128 stands for zero in the data rows.
Every row has a hidden score. How much higher is the second row's score than the first row's in each pair? 20 means about the same, 40 much higher and 0 much lower. The score is a weighted sum of the row's numbers plus the product of two more (or one squared), each taken from its middle value.
[116 160 110 108 155 132 128 132 105 148]
[137 127 128 144 117 116 122 128 150 135]: 23
[161 142 165 113 131  65 109  84  62 123]
[127  97 130 153 167 161 138 140 177 118]: 16
[140 112 147 159 140 119 123 127 149 113]
[125 156  89 129 110 136 124 133 158 119]: 24
[144 151 137 103 110 100 126 102  82 129]
[143 127 106 144 137 122 138 128 164 119]: 19
[128 167 120 140  98 124 110 118 157 178]
[115 135 107 112 105 128 119 119 141 117]: 32
[108 164  95 113 134 100 118 139 137 119]
[130 127 126 123 134 123 132 152 145 157]: 21
[162 115 163 152 145 128 133 134 150 159]
[113 135  96 153 117 172 115 141 182 144]: 23
[158  63 162 177  85 126 134 107 155 113]
[128 137 114 141 104 133 132 135 151 130]: 21
[114 141 119 111 101 150 118 132 116 155]
[137 143 132 115 157 107 118 141 122 133]: 26
[169  91 173 155 144 124 139 138 134 131]
[139 171 130  88  56  71 124 123  97 145]: 18
[113 138  99  93 164 121 127 123 108 107]
[110 140 106  92 160 139 124 128  94 136]: 18
[119 154 132 112 155 120 116 152 130 169]
[132 130 115 116 169 129 138 127  98 123]: 11
[128 164 126 120 145 105 117 147 144 147]
[137 159 143 122 142 125 107 133 143 179]: 15
[120 149 125 109 131 117 127 118  90 154]
[104  97 120 127 162 166 132 109 131  82]: 20
[135  93 140 140 134 145 146 110 110 113]
[100 174  75  80 140 159 126 137 120 115]: 31
[ 92 196  79  72 135  92 114 143 128 128]
[134 119 123 148 101 143 130 121 157 120]: 16
[129 128 137 139 139 133 128 109 108 143]
[132  99 137 141 127 160 130 119 108 153]: 9
[ 96 150 115 100 105 143 123 140 118 120]
[123 165 102 116 124 143 112 102 124 158]: 25
[120 153 123 104 164 130 135 128  99 139]
[137 130 157 129 154 117 122 142 129 141]: 24
[119 115  97 137 105 128 135 127 139 113]
[143 161 129 144 145 127 109 129 161 167]: 24
[127 148 105 139 104 131 123 127 155 122]
[156  98 135 165 141 110 154 132 151 121]: 11
[152 120 153 149 152 107 134 134 135 121]
[135 103 148 148 175 139 131 145 146 120]: 17
[129 127 125 133 151 134 145 117 103 129]
[150 138 147 109  95  63 131 130 103 143]: 30
[119 108 116 127 115 120 135 147 139 128]
[133 115 140 142 153 137 138 114 104 134]: 9
[143 118 140 157 109 121 125 125 148 130]
[150 100 183 144 141 106 123 132 123 151]: 23
[134 107 134 136 137 133 140 113 113 106]
[121 103 124 131 111 143 139 108 121 103]: 26
[142 128 143 146 126 122 127 144 145 156]
[125 129 128 139 107 121 127 131 150 130]: 26
[143 109 153 130 103  79 124  97 110  74]
[135 115 110 133 137 117 146 147 157  95]: 11
[130  94 145 160  82 163 132 106 133 140]
[100  80  99 127 136 161 143 143 149  95]: 22
[137 133 158 126 151 128 120 154 132 169]
[127 130 122 112 154 132 131 114 111 112]: 24
[120 156 104 129 120 131 130 132 165 116]
[113 108 105 154 168 191 118 111 140 104]: 15
[145 137 155 124 158 124 122 154 119 162]
[105 143 113 108 116 144 120 138 115 137]: 24
[143 101 181 120 175  68 140 146 102 112]
[140 125 132 139 144  98 128 125 146 103]: 16
[148  99 158 151 133 104 142 136 137 115]
[129 151 111 130 134 121 126 132 159 113]: 21
[119 145 104 121 158 147 131 124 120 133]
[134 136 142 145 117 125 124 137 139 160]: 19
[105 106 111  71 167 148 153 150  87  74]
[101 131  92 123 142 194 128 138 142 131]: 33
[130 143 134 100 101  91 124 119  89 118]
[147 127 144 139 145 114 134 135 153 145]: 19
[111  90 127 125  98 158 127 116 114 120]
[124  99 171  99 139 136 128 119  69 119]: 24
[138 129 129 145 135 122 129 132 148 135]
[115 129  91 163 146 207 128 164 198 172]: 12
[148 140 113 130 175 123 151 155 156 114]
[113 153 137 118  84 132  95 103 137 161]: 33
[122 138 115  97 162 126 129 119  91 128]
[126 112 128 149 134 155 112  92 125  86]: 26
[141 136 123 133 161 127 127 143 155 124]
[120 120 140 136  96 122 122 120 126 123]: 25
[135 112 125 136 110 125 115 122 150 129]
[140 153 128 111  93 115 121 114  96 139]: 14
[110 136 105  94 127 143 142 131 106 132]
[139 126 123 134 146 113 138 153 151 120]: 19
[132 136  93 151  93 137 126 115 158 127]
[129 114 120 142 108 122 126 136 139 115]: 22
[135 107 158 118 181 108 142 154 133 118]
[148 115 160 125 149  90 116  85  77  89]: 23
[114 135  93 143 103 170 130 147 179 148]
[133 142 134 101  99  89 129 123  78 138]: 19
[146  95 138 151 147 137 137  97 123 102]
[112 117 130 110 105 135 126 143 124 108]: 27
[155 116 167 148 154 111 126 132 137 159]
[172  67 183 182 129 130 143 127 145 135]: 19
[126 137 133 116 139 112 131 123  87 115]
[138 119 149 147 154 117 126 142 148 125]: 26
[127 132 128 124 153 143 124 121 105 146]
[142 131 140 129 157 108 130 144 141 131]: 24
[114 144 116 109 149 139 118 124  95 147]
[122 166 103 120 136 183 131 127 124 146]: 28
[129 149 101 143  98 128 122 119 159 136]
[124 123 122 133 122 109 137 150 132 140]: 21
[139 141 150 122 141 118 119 135 135 150]
[104 154 102 101 103 147 119 141 116 143]: 15
[131 141 112 151  95 124 125 123 155 132]
[119 141 113 130 105 135 119 109 144 123]: 29
[107 154  98  93 138 146 132 129 103 123]
[129 114 163 159  86 123 108 108 133 156]: 16
[142 120 161 123 147  84 131 135 119 128]
[155 113 151 161 125 125 128 135 161 130]: 16
[122  90 136 148 143 115 130 129 156 101]
[120 133 109 116 113 138 132 137 121 103]: 20
[146  98 174 144 127 101 129 132 124 132]
[126  94 157 128 113 124 133 119  96 118]: 15
[142 157 155 108 113  75 120 111  70 115]
[129 137 118 157  99 124 124 114 159 146]: 19
[116 159 114  95 136 132 131 139  92 163]
[123 129 126 135  79 132 103 105 134 158]: 13
[113 136 125 113 147 153 122 137 103 164]
[ 90 177  83  65 155 131 116 133 111 129]: 38
[119 120 143 135 100 123 122 123 131 122]
[139  98 144 165 166 141 132 140 157 117]: 6
[123 144 136 124 129 136 117 109 112 150]
[114 147 119 111 163 141 130 125 100 130]: 12
[145 102 152 163 121 119 138 126 149 140]
[160 106 160 152 152 101 116 119 128 112]: 18
[118 152  72 124 105 138 130 128 164 114]
[125  99 143 135  95 127 123 123 120 114]: 19
[111 134 108 110 110 141 124 126 126 124]
[133 111 138 143 128 110 127 116 141 100]: 18
[132 134 131 132 155 141 129 119 105 146]
[124 165  88 110 155 148 129 125 131 137]: 33
[177  66 190 184 127 143 140 130 141 144]
[141  95 145 160  90 150 148 111 148  99]: 32
[139 114 160 137 130 118 127 143 129 136]
[159 105 173 151 143 107 122 125 127 156]: 10
[126 120 102 119 141 144 141 124 115 102]
[ 83 187  81  80 111 128 112 154 124 148]: 29
[130 159 129 108 169  99 124 151 129 140]
[149 147 135 146  77 107 109 103 139 119]: 22
[125 113 134 128 135 151 131 115 111 141]
[104 101 113 130 146 158 122 112 124 106]: 21
[123 110 129 127 113 135 140 121 116 113]
[125 124 135  91 110  93 121 118  87 117]: 24
[155 105 158 153 132 127 124 137 142 163]
[157 152 124 171 141 122 122 119 172 188]: 23
[115 137 108 114  94 133 117 115 130 134]
[115 166 111  92 176 117 125 125  95 107]: 12
[112 141  95 101 147 149 134 138 115 103]
[121 129 116 120 128 141 134 124 118 115]: 24
[ 98 136  85 131 115 190 128 134 162 128]
[133 115 150  97 143  81 144 122  61 113]: 14
[135  92 149 167 141 119 121  98 153  84]
[138 130 147 131 145 120 117 137 136 135]: 23
[166  77 177 187 120 134 148 115 152 119]
[141 117 149 134 140 111 125 141 124 141]: 21
[114 132 118 117 105 126 118 117 122 118]
[143 104 148 137 156 110 155 148 123 107]: 9
[123 153 112  96 179 116 131 107 106 123]
[126 152  97 126 131 147 124 114 121 138]: 9
[121 140  98 122 160 145 135 125 114 121]
[150 116 160 167 124 114 130 127 156 128]: 29
[121 141 121 134  85 137 104 117 143 148]
[156 119 166 137 151  97 123 137 117 129]: 24
[111 139 102 118 110 158 118 127 132 141]
[131 118 130 153  87 125 125 119 138 133]: 19
[120 104 130 120 130 104 151 149 129 125]
[137 132 109 153 118 121 138 130 158 119]: 10
[114 143  99 137 150 187 127 125 138 149]
[135  99 136 168  93 124 144 115 152  99]: 18
[128 145 137  97 127  96 138 122  78 136]
[140 138  94 141 127 125 127 135 174 124]: 21
[136  86 138 139 119 155 126 120 121 116]
[118 152 112 104 131 141 129 115 111 142]: 31
[130 106 160 138 141 120 119 101  93 152]
[128 118 132 143 109 122 132 122 152 116]: 29
[101 157  94  85 129 128 126 127 117 111]
[164  90 163 186  90 140 136 121 164 132]: 9
[156  59 158 182  82 180 145 110 141 110]
[114 119 127 142  95 146 131 139 137 128]: 31
[128  99 136 143  92 154 131 113 135 123]
[126 108 125 147  98 135 125 123 121 127]: 15
[126 132 130 134 167 140 131 110 108 126]
[141 137 109 160 126 122 137 132 171 116]: 20
[115 106 108 140 117 160 123 120 165 116]
[143 141 126 151 130 117 128 122 161 152]: 15
[147 110 167 129 133 111 120 129 116 152]
[125 144 114 134 119 113 126 122 153 103]: 26
[114 130 109 103 126 148 123 134 111 145]
[132 115 175 110 148 113 130 148 104 127]: 35
[122  97 136 137 154 152 120  88 126  78]
[103 172  92  98 121 120 110 142 132 139]: 12
[108 151 101 108 105 134 121 126 134 119]
[150 146 167 102 128  74 133 155 104 170]: 20
